In the data rows, 128 means zero.
Each pair is two rows. How far apart are they, by a hidden measure? 0 means very close, and 40 very far. Two or three weighted sums of its numbers give each row a place; it is the straight-line distance between the places.
[111, 132, 120, 108, 127, 125, 120, 127, 133, 113, 118, 255, 110, 108, 123, 119]
[150, 142, 119, 149, 132, 121, 138, 161, 135, 122, 174, 138, 131, 230, 147, 141] ~ 29
[162, 111, 116, 125, 142, 109, 119, 152, 137, 120, 145, 130, 126, 197, 121, 123]
[155, 103, 116, 129, 140, 110, 122, 149, 143, 117, 157, 129, 128, 197, 125, 126] ~ 3
[150, 96, 121, 129, 186, 108, 115, 133, 134, 112, 127, 132, 126, 148, 113, 120]
[132, 192, 143, 158, 134, 183, 178, 127, 126, 175, 159, 132, 172, 135, 179, 187] ~ 11
[165, 119, 132, 130, 156, 130, 119, 146, 143, 132, 175, 166, 139, 154, 110, 130]
[80, 108, 95, 88, 85, 92, 101, 105, 139, 94, 86, 114, 84, 86, 108, 88] ~ 16
[140, 168, 139, 178, 129, 155, 217, 122, 125, 159, 160, 133, 175, 118, 189, 170]
[152, 99, 112, 114, 141, 101, 109, 145, 129, 105, 120, 119, 113, 156, 102, 111] ~ 28
[139, 106, 118, 114, 114, 103, 105, 147, 169, 109, 119, 129, 117, 175, 105, 110]
[159, 119, 153, 136, 162, 179, 137, 131, 134, 138, 156, 191, 158, 141, 143, 167] ~ 9
[75, 101, 94, 91, 83, 91, 107, 104, 110, 91, 85, 108, 80, 81, 113, 90]
[140, 177, 137, 185, 133, 149, 166, 135, 129, 157, 161, 147, 191, 141, 176, 189] ~ 12
[93, 158, 128, 112, 97, 147, 127, 111, 114, 213, 117, 108, 115, 100, 117, 106]
[108, 110, 127, 84, 110, 119, 95, 118, 128, 109, 108, 179, 99, 114, 91, 95] ~ 10
[114, 87, 111, 101, 117, 130, 114, 105, 110, 108, 101, 97, 113, 95, 98, 117]
[133, 162, 134, 208, 131, 143, 169, 132, 129, 133, 145, 134, 203, 127, 176, 173] ~ 17
[89, 156, 127, 101, 95, 148, 127, 100, 108, 178, 90, 90, 102, 96, 106, 99]
[102, 98, 102, 98, 103, 92, 99, 121, 157, 96, 99, 119, 94, 114, 98, 93] ~ 12
[82, 110, 119, 100, 87, 100, 103, 102, 116, 109, 89, 109, 90, 88, 100, 90]
[140, 137, 137, 167, 143, 149, 152, 134, 134, 141, 227, 139, 148, 155, 145, 165] ~ 8
[111, 105, 110, 105, 143, 96, 101, 121, 114, 99, 92, 107, 99, 102, 98, 97]
[166, 131, 140, 160, 179, 156, 152, 137, 139, 142, 179, 187, 151, 148, 155, 173] ~ 5
[81, 109, 107, 94, 86, 97, 101, 105, 112, 93, 84, 106, 93, 83, 105, 91]
[135, 168, 131, 188, 134, 150, 181, 134, 130, 133, 150, 139, 201, 129, 193, 187] ~ 19
[104, 188, 135, 122, 108, 179, 161, 109, 117, 225, 136, 117, 120, 110, 137, 128]
[148, 157, 134, 190, 152, 146, 172, 130, 127, 140, 145, 136, 193, 121, 192, 186] ~ 7
[162, 100, 128, 114, 148, 124, 109, 148, 143, 126, 144, 181, 136, 150, 109, 123]
[81, 113, 111, 95, 85, 94, 99, 103, 116, 113, 96, 108, 89, 89, 100, 93] ~ 19
[117, 99, 114, 108, 132, 102, 109, 104, 119, 109, 95, 97, 105, 126, 102, 101]
[141, 163, 130, 164, 146, 152, 190, 133, 130, 145, 152, 139, 174, 129, 224, 195] ~ 27
[76, 112, 93, 90, 82, 90, 105, 103, 110, 90, 87, 107, 83, 81, 109, 88]
[77, 110, 95, 90, 83, 89, 102, 104, 130, 91, 84, 113, 84, 84, 107, 88] ~ 6
[125, 168, 146, 147, 128, 178, 170, 110, 126, 211, 174, 140, 146, 125, 158, 154]
[144, 140, 135, 149, 141, 142, 148, 147, 136, 134, 222, 143, 145, 186, 150, 157] ~ 17
[146, 114, 138, 119, 156, 139, 106, 128, 122, 127, 144, 177, 131, 143, 99, 121]
[168, 106, 116, 112, 131, 102, 108, 193, 121, 106, 114, 116, 108, 148, 113, 108] ~ 10
[187, 123, 128, 151, 184, 128, 134, 149, 135, 124, 151, 144, 156, 160, 159, 166]
[136, 97, 117, 114, 139, 104, 110, 142, 131, 109, 120, 123, 116, 166, 102, 108] ~ 12
[131, 98, 130, 100, 117, 113, 97, 133, 108, 111, 106, 104, 117, 106, 100, 110]
[124, 93, 111, 105, 131, 98, 101, 137, 175, 104, 113, 124, 104, 132, 100, 106] ~ 17
[140, 97, 118, 121, 154, 107, 110, 131, 132, 114, 130, 112, 129, 158, 107, 118]
[104, 255, 161, 130, 108, 177, 145, 114, 118, 161, 119, 125, 127, 110, 138, 136] ~ 19
[102, 102, 111, 92, 100, 102, 97, 112, 120, 93, 94, 152, 90, 92, 96, 89]
[120, 92, 108, 100, 120, 98, 102, 132, 119, 100, 100, 122, 99, 136, 100, 94] ~ 8
[104, 101, 108, 104, 104, 99, 104, 118, 206, 102, 106, 120, 99, 111, 104, 100]
[87, 173, 122, 100, 91, 146, 131, 92, 109, 189, 100, 95, 103, 94, 109, 100] ~ 30
[168, 115, 135, 136, 175, 144, 127, 136, 136, 140, 181, 164, 149, 148, 133, 141]
[124, 137, 142, 155, 151, 136, 148, 124, 141, 155, 214, 133, 149, 163, 149, 176] ~ 5
[154, 120, 151, 132, 163, 165, 131, 110, 141, 157, 157, 162, 152, 137, 148, 181]
[151, 132, 145, 153, 158, 135, 148, 142, 145, 132, 169, 143, 162, 188, 152, 174] ~ 22
[101, 105, 100, 94, 85, 95, 98, 138, 110, 95, 88, 108, 88, 94, 101, 91]
[129, 97, 119, 114, 134, 102, 104, 149, 130, 106, 113, 116, 109, 159, 101, 107] ~ 7
[120, 118, 158, 124, 120, 128, 105, 121, 124, 128, 133, 104, 117, 162, 103, 122]
[97, 99, 115, 110, 98, 113, 100, 108, 110, 99, 90, 100, 108, 88, 99, 102] ~ 17
[115, 192, 143, 127, 112, 186, 175, 101, 116, 212, 127, 110, 141, 119, 154, 139]
[132, 171, 141, 218, 128, 146, 172, 131, 130, 150, 156, 137, 188, 136, 173, 162] ~ 15
[129, 167, 136, 208, 134, 148, 187, 129, 130, 148, 157, 134, 186, 127, 189, 178]
[150, 105, 133, 121, 179, 138, 117, 131, 138, 129, 154, 193, 134, 139, 113, 132] ~ 8
[145, 101, 144, 124, 129, 127, 114, 162, 120, 117, 139, 121, 129, 156, 102, 119]
[100, 214, 157, 120, 103, 189, 152, 106, 113, 196, 116, 110, 127, 108, 125, 129] ~ 20
[165, 123, 137, 139, 148, 123, 129, 181, 136, 119, 150, 138, 138, 198, 133, 129]
[218, 141, 123, 146, 164, 127, 144, 167, 132, 126, 159, 144, 144, 157, 160, 161] ~ 23
[107, 105, 142, 92, 97, 118, 98, 101, 113, 102, 96, 133, 94, 87, 99, 103]
[79, 109, 104, 101, 94, 94, 102, 103, 114, 101, 90, 108, 87, 84, 103, 88] ~ 6
[126, 92, 109, 110, 143, 98, 103, 119, 120, 105, 108, 105, 105, 122, 102, 103]
[79, 111, 93, 89, 86, 99, 103, 108, 115, 92, 81, 111, 84, 81, 105, 88] ~ 2
[145, 167, 135, 167, 145, 157, 167, 132, 132, 159, 176, 142, 169, 141, 193, 203]
[145, 158, 145, 192, 131, 145, 148, 138, 129, 132, 143, 144, 203, 138, 160, 174] ~ 19
[83, 110, 108, 96, 89, 99, 102, 105, 113, 95, 87, 109, 89, 85, 100, 95]
[118, 119, 138, 107, 145, 145, 116, 95, 102, 148, 88, 94, 117, 96, 114, 105] ~ 7
[139, 100, 157, 132, 141, 152, 121, 138, 129, 126, 153, 120, 140, 140, 108, 139]
[91, 196, 132, 127, 106, 161, 158, 103, 117, 226, 127, 109, 128, 125, 140, 131] ~ 12
[152, 101, 129, 119, 128, 105, 106, 181, 124, 116, 140, 118, 120, 152, 107, 116]
[131, 96, 124, 113, 150, 102, 104, 137, 127, 109, 109, 120, 113, 146, 103, 105] ~ 14
[187, 121, 134, 136, 146, 123, 128, 193, 134, 121, 148, 131, 135, 184, 143, 137]
[148, 140, 123, 146, 142, 129, 146, 135, 140, 135, 218, 140, 133, 199, 150, 155] ~ 15
[79, 107, 103, 96, 87, 99, 98, 101, 132, 97, 88, 133, 85, 89, 101, 87]
[137, 114, 115, 101, 121, 95, 100, 170, 111, 101, 104, 103, 98, 127, 100, 97] ~ 20
[170, 128, 120, 151, 150, 122, 139, 159, 138, 129, 197, 138, 140, 189, 143, 146]
[109, 107, 116, 116, 119, 89, 100, 102, 109, 102, 84, 99, 108, 94, 105, 94] ~ 18
[80, 109, 101, 91, 88, 102, 102, 102, 113, 94, 84, 113, 87, 82, 104, 91]
[159, 122, 133, 135, 174, 145, 134, 137, 141, 141, 188, 179, 146, 160, 133, 155] ~ 18
[166, 149, 130, 183, 170, 140, 155, 130, 130, 130, 146, 141, 186, 133, 185, 183]
[157, 114, 146, 130, 134, 145, 118, 140, 120, 118, 151, 111, 136, 151, 105, 134] ~ 7
[100, 186, 132, 118, 105, 175, 172, 105, 117, 224, 124, 112, 123, 108, 139, 129]
[151, 142, 133, 153, 143, 127, 144, 140, 138, 131, 176, 134, 156, 209, 154, 163] ~ 29
[107, 171, 133, 102, 118, 194, 130, 89, 115, 198, 118, 134, 119, 108, 118, 126]
[114, 102, 141, 98, 134, 143, 101, 104, 129, 120, 113, 226, 111, 107, 108, 113] ~ 21
[92, 107, 134, 103, 93, 111, 98, 111, 109, 101, 90, 105, 97, 90, 101, 97]
[156, 112, 109, 125, 146, 107, 114, 149, 131, 113, 137, 127, 125, 197, 120, 120] ~ 21
[144, 97, 133, 104, 152, 137, 105, 138, 133, 117, 124, 174, 123, 134, 100, 112]
[135, 164, 130, 204, 130, 141, 166, 135, 132, 131, 148, 138, 203, 129, 179, 185] ~ 5
[175, 107, 114, 118, 126, 102, 110, 188, 119, 108, 130, 116, 115, 155, 113, 114]
[87, 112, 121, 98, 90, 95, 95, 109, 110, 88, 86, 107, 92, 88, 105, 95] ~ 16
[121, 101, 99, 95, 119, 91, 99, 114, 119, 95, 82, 109, 91, 96, 104, 100]
[93, 109, 130, 86, 107, 123, 94, 99, 117, 107, 98, 181, 95, 93, 95, 104] ~ 12
[85, 106, 111, 91, 101, 106, 103, 97, 108, 107, 81, 101, 89, 83, 106, 102]
[230, 139, 119, 141, 177, 121, 135, 163, 127, 118, 132, 142, 133, 143, 158, 146] ~ 8
[137, 163, 130, 194, 145, 150, 172, 133, 126, 138, 156, 141, 187, 125, 194, 201]
[123, 180, 131, 159, 127, 170, 233, 124, 129, 165, 151, 135, 160, 120, 198, 174] ~ 32
[147, 162, 135, 184, 151, 149, 174, 126, 124, 142, 138, 131, 195, 126, 197, 178]
[128, 96, 126, 110, 128, 98, 98, 112, 135, 114, 126, 112, 104, 125, 103, 100] ~ 18
[91, 103, 137, 114, 94, 109, 102, 101, 124, 116, 114, 118, 101, 98, 93, 97]
[118, 195, 139, 131, 121, 191, 181, 111, 121, 212, 141, 135, 147, 123, 170, 163] ~ 22
[120, 215, 129, 129, 124, 188, 165, 113, 120, 218, 138, 125, 139, 119, 157, 153]
[164, 99, 118, 124, 139, 106, 111, 153, 155, 110, 137, 143, 129, 174, 114, 122] ~ 13
[92, 97, 109, 99, 100, 110, 101, 102, 135, 98, 96, 108, 97, 91, 99, 99]
[116, 200, 144, 139, 121, 178, 162, 111, 126, 218, 139, 120, 142, 123, 161, 162] ~ 18
[107, 98, 124, 102, 116, 142, 107, 117, 108, 110, 103, 112, 107, 87, 93, 104]
[105, 158, 155, 109, 113, 164, 117, 97, 104, 155, 87, 93, 121, 101, 107, 107] ~ 17
[73, 110, 95, 87, 85, 92, 103, 104, 115, 89, 84, 109, 91, 82, 108, 90]
[164, 119, 123, 125, 135, 119, 120, 216, 125, 114, 158, 133, 133, 175, 125, 126] ~ 31
[84, 109, 117, 91, 99, 118, 99, 98, 113, 99, 85, 124, 91, 91, 98, 95]
[112, 107, 110, 97, 101, 95, 100, 133, 112, 96, 88, 106, 92, 103, 98, 92] ~ 10
[138, 152, 135, 161, 131, 148, 165, 133, 144, 177, 205, 134, 159, 146, 168, 184]
[177, 111, 139, 132, 187, 130, 123, 164, 127, 120, 144, 133, 131, 144, 125, 137] ~ 2
[124, 167, 140, 163, 132, 159, 226, 125, 129, 157, 153, 133, 167, 123, 205, 176]
[170, 103, 119, 123, 143, 112, 115, 169, 131, 110, 147, 128, 121, 176, 119, 121] ~ 29
[164, 148, 125, 165, 158, 144, 159, 140, 140, 142, 194, 148, 169, 150, 181, 188]
[140, 165, 144, 183, 132, 156, 165, 138, 129, 131, 155, 139, 204, 134, 172, 179] ~ 16
[135, 95, 127, 112, 124, 121, 99, 126, 172, 114, 140, 166, 122, 136, 99, 113]
[107, 108, 131, 94, 107, 123, 98, 107, 126, 106, 103, 177, 97, 101, 89, 97] ~ 12
[126, 188, 142, 178, 131, 166, 194, 122, 129, 184, 167, 136, 167, 130, 181, 171]
[114, 95, 128, 101, 113, 119, 99, 121, 129, 111, 117, 192, 105, 110, 92, 100] ~ 4
[130, 168, 138, 188, 130, 156, 194, 124, 141, 153, 137, 128, 194, 125, 187, 175]
[102, 91, 140, 104, 118, 117, 104, 102, 110, 111, 97, 99, 105, 94, 105, 115] ~ 26
[153, 147, 150, 194, 137, 140, 137, 141, 122, 124, 137, 127, 193, 137, 146, 165]
[145, 140, 181, 196, 134, 148, 130, 136, 127, 129, 144, 130, 167, 132, 139, 166] ~ 14
[79, 109, 95, 92, 87, 90, 103, 105, 157, 92, 87, 109, 85, 86, 107, 89]
[120, 95, 114, 109, 129, 99, 102, 123, 129, 103, 107, 115, 109, 143, 99, 103] ~ 18
[144, 125, 160, 146, 148, 148, 134, 135, 132, 128, 153, 118, 155, 179, 129, 150]
[86, 112, 133, 102, 94, 110, 109, 98, 117, 115, 91, 111, 99, 91, 95, 92] ~ 18
[85, 103, 112, 91, 99, 104, 96, 108, 148, 102, 97, 145, 93, 107, 95, 92]
[115, 175, 163, 139, 114, 142, 161, 95, 120, 200, 138, 108, 156, 126, 131, 138] ~ 16
[107, 100, 114, 95, 125, 127, 98, 110, 128, 107, 99, 188, 103, 105, 91, 102]
[174, 127, 137, 147, 166, 130, 141, 166, 133, 123, 165, 143, 156, 184, 146, 151] ~ 23
[132, 95, 115, 112, 121, 103, 105, 127, 191, 108, 128, 129, 113, 148, 106, 105]
[83, 107, 101, 92, 88, 100, 100, 109, 139, 94, 88, 112, 88, 88, 102, 89] ~ 8
[164, 115, 145, 146, 172, 130, 127, 149, 133, 124, 150, 133, 138, 176, 129, 143]
[125, 98, 125, 106, 140, 124, 104, 135, 135, 114, 133, 211, 117, 130, 96, 110] ~ 21
[88, 142, 118, 86, 97, 154, 108, 91, 94, 147, 91, 126, 96, 91, 98, 97]
[138, 169, 135, 182, 139, 148, 180, 136, 129, 138, 151, 142, 199, 129, 196, 188] ~ 35
[158, 145, 143, 181, 168, 144, 151, 129, 123, 132, 130, 127, 194, 134, 164, 159]
[71, 112, 93, 90, 82, 94, 102, 104, 120, 90, 82, 109, 84, 81, 109, 89] ~ 11
[102, 193, 133, 115, 104, 181, 157, 97, 117, 214, 125, 106, 124, 109, 132, 125]
[125, 190, 139, 150, 135, 186, 182, 121, 125, 190, 153, 130, 157, 127, 186, 188] ~ 12
[102, 188, 151, 116, 108, 211, 153, 107, 114, 194, 114, 110, 127, 109, 132, 132]
[133, 114, 149, 135, 137, 136, 123, 131, 139, 130, 154, 118, 139, 183, 115, 135] ~ 13
[124, 197, 194, 152, 124, 178, 127, 110, 133, 164, 141, 124, 137, 132, 132, 166]
[140, 97, 151, 149, 152, 119, 102, 127, 131, 122, 134, 128, 130, 125, 105, 129] ~ 27
[129, 180, 135, 175, 128, 158, 199, 121, 132, 172, 160, 137, 179, 131, 186, 182]
[161, 113, 145, 138, 169, 126, 125, 142, 142, 120, 139, 131, 150, 174, 128, 140] ~ 13
[85, 114, 117, 89, 96, 115, 97, 95, 117, 105, 85, 125, 90, 87, 99, 95]
[93, 115, 141, 92, 100, 132, 101, 100, 110, 101, 88, 107, 101, 86, 100, 107] ~ 1
[131, 166, 132, 182, 129, 153, 204, 126, 134, 151, 164, 139, 182, 134, 197, 184]
[153, 133, 140, 148, 138, 131, 137, 160, 136, 125, 162, 136, 157, 208, 143, 148] ~ 21
[148, 102, 120, 121, 191, 108, 112, 132, 121, 107, 112, 107, 118, 131, 114, 125]
[207, 128, 131, 140, 143, 130, 133, 194, 121, 120, 153, 142, 146, 160, 145, 151] ~ 14
[141, 171, 140, 181, 139, 146, 166, 132, 131, 162, 181, 140, 175, 143, 183, 191]
[122, 186, 141, 147, 134, 193, 193, 114, 120, 196, 134, 120, 151, 119, 176, 170] ~ 5
[125, 190, 139, 166, 128, 180, 199, 122, 123, 167, 141, 126, 180, 124, 183, 180]
[236, 141, 117, 137, 157, 120, 137, 170, 128, 118, 138, 140, 138, 142, 150, 143] ~ 22
[154, 115, 147, 197, 151, 128, 136, 135, 148, 131, 177, 140, 154, 141, 132, 150]
[92, 137, 134, 90, 103, 149, 100, 88, 118, 141, 105, 139, 99, 88, 93, 103] ~ 22
[135, 98, 110, 103, 122, 96, 102, 174, 121, 100, 108, 111, 100, 130, 102, 98]
[89, 118, 115, 99, 114, 128, 111, 90, 104, 133, 81, 87, 97, 88, 108, 96] ~ 30
[123, 97, 122, 115, 120, 122, 107, 118, 180, 126, 170, 133, 114, 132, 101, 113]
[97, 101, 113, 109, 96, 94, 100, 112, 115, 102, 101, 108, 93, 93, 98, 90] ~ 15
[136, 156, 136, 240, 133, 135, 149, 132, 128, 132, 148, 134, 180, 128, 167, 167]
[159, 102, 111, 112, 144, 98, 101, 142, 113, 102, 95, 109, 109, 109, 108, 100] ~ 23
[123, 103, 140, 138, 119, 109, 115, 111, 141, 120, 154, 118, 121, 155, 98, 110]
[174, 147, 128, 162, 181, 140, 160, 142, 132, 132, 160, 144, 165, 145, 191, 195] ~ 24
[120, 95, 116, 107, 127, 103, 101, 131, 126, 112, 128, 133, 104, 124, 97, 81]
[117, 190, 152, 133, 123, 200, 174, 114, 121, 207, 151, 144, 143, 118, 153, 155] ~ 11
[108, 176, 130, 133, 111, 154, 163, 118, 120, 240, 138, 124, 133, 113, 154, 141]
[140, 130, 148, 143, 141, 131, 129, 133, 139, 130, 158, 114, 147, 193, 124, 144] ~ 19
[101, 99, 114, 106, 142, 102, 103, 103, 116, 105, 103, 110, 92, 96, 102, 94]
[134, 179, 153, 190, 122, 155, 186, 119, 128, 169, 159, 127, 183, 132, 160, 148] ~ 25
[118, 96, 109, 101, 112, 97, 98, 116, 186, 102, 108, 114, 99, 114, 106, 105]
[108, 103, 112, 94, 107, 105, 98, 112, 190, 105, 107, 135, 101, 113, 99, 102] ~ 6
